(in the rows, 128 means zero)
One hidden turn or mirror swaps the rows below in pairs. Which row is each named row swapped with?
The rows were stretched afterwards, more along some directions than others.
Raruk: [132 151 118 109 120 143 138 108 159 115 131 115  88 130 114 142 114 114]
saru: [154 118 143 135 166 161 139  87 150 155 157 146 116 120 143 120 116 148]
Zakim: [132 126 134 137 135 155 156 110 129 128 128 129  93 130 133 135 134 131]
Pozam: [162 118 135 103 173 141 135 109 132 118 146 135  88 116 146 110 106 134]
Fepa: [170 125 139 117 132 148 143  77 177 152 147 110 113 138 134 108 108 126]
guri: [124 125 154 138 143 124 120 135 167 117 133 143 139 113 118 129 125 146]
Mati: [145 135 129 116 119 147 141  90 176 127 138 106 100 133 118 134 116 118]
pak: [134 141 122 137 100 137 157 119 145 115 125 122  92 131 118 141 136 123]
Gitip: [128 147 131  95 131 113 130 139 139 114 132 121 111 119 119 126 105 111]
vesav: [126 175 126 105 112 143 150 101 143 133 142 141 101 134 130 105 130 122]
Bem: [172 160 113 113  93 155 155  83 162 121 141 137 107 122 137 120 104 115]
bomig: [155 152 140  98 127 126 127 143 131 120 142 129 104 121 127  99 111 105]
kuzu: [170 138 145 133 126 143 123  90 154 111 148 110  99 130 143  96 127 126]
zuzit: [125 140 118 133 107 119 158 115 159 119 126 129  99 116 106 133 122 126]
pebim: [128 143 133 108 123 132 141 109 176 138 151 152 107 123 105  94 129 123]
san: [167 156 113 126 101 137 141 120 119 113 126 120 109 122 136 134 102 104]
Fof: [141 152 142 117 150 182 138 114 102 119 144 138  68 132 150 108 128 117]
Robu: [172 152 110 108 104 150 158  71 169 129 140 141 108 120 136 117  98 118]
Zuf: [144 163 144 121 114 140 141 107 179 126 154 143 112 105 116 108 108 137]
kad: [167 161 114 120  91 141 147 110 142 115 135 132 109 111 132 138  95 108]
Nurus: [125 144 122 108 132 145 132 114 153 113 133 120  91 124 112 144 116 115]
zekem: [132 128 127 111 133 128 140 112 150 138 140 139 102 136 113  99 130 113]
podo: [136 158 136 118 108 138 140 113 188 130 152 152 113 116 105  99 124 130]
Muge: [149 110 143 118 175 137 128 127 124 113 140 138 101 111 142 121 117 141]
lol: [147 130 157 133 167 165 117 135 104 118 146 113  78 121 141 140 121 124]
naza: [145 139 144 117 163 160 119 127 105 123 145 112  76 127 136 138 121 112]
zisep: [114 140 151 132 124 136 118 139 174 117 135 140 131 125 108 139 143 132]
duge: [152 175 107 102 128 157 150  89 120 127 137 126  92 135 154 117 109 118]
geda: [165 178 136 118 123 158 139 114 139 118 151 123 101 105 143 124  92 131]
Pob: [136 154 122  93 120 110 133 144 134 106 129 122 101 123 121 121 109 107]
gafom: [172 144 142 120 125 137 128 104 147  97 143 108  85 119 138  96 109 118]
lenu: [119 166 122 101 131 148 130 125 133 108 135 125  80 126 119 142 118 112]
Bavaz: [167 116 133 103 174 150 135  93 136 117 147 125  81 123 150 106 113 137]
Pumo: [144  97 145 139 153 139 138  83 160 150 145 127 122 128 140 136 122 148]
befum: [134 118 161 133 166 131 124 140 144 111 138 138 118 111 132 128 124 150]
rava: [132 155 138 116 113 139 143 110 181 129 153 153 102 120 104 100 130 129]
Sak: [175 151 134 129 114 135 127 108 144 113 144 124 116 131 143 108 125 126]
dit: [125 176 123 103 134 150 124 142 111 102 137 139  88 120 130 140 123 116]
dakep: [146 157 141 115 141 176 142 122 111 117 144 146  73 127 143 107 116 116]
Zosak: [137 102 139 133 143 128 142  94 169 152 134 127 137 137 131 133 119 150]
Lupu: [126 175 120 105 112 144 146 106 139 131 136 143 106 135 133 102 129 119]
mafo: [169 154 144 118 119 147 125 116 139  88 147 108  76 120 137  97 116 112]
kifur: [129 136 170 149 149 153 115 138 113 116 148 126 100 109 139 132 126 139]
fov: [148 141 137 123 156 158 135 100 141 150 160 150 115 117 137 115 115 134]
vomu: [134 137 144 130 151 170 142 118 104 118 137 138  75 137 147 119 136 126]
roda: [127 153 157 141 131 144 126 148 118 112 139 128 104 116 133 131 124 143]

Swapped with dakep: Bavaz
Swapped with lenu: pebim
Swapped with lol: saru
Swapped with zisep: zuzit

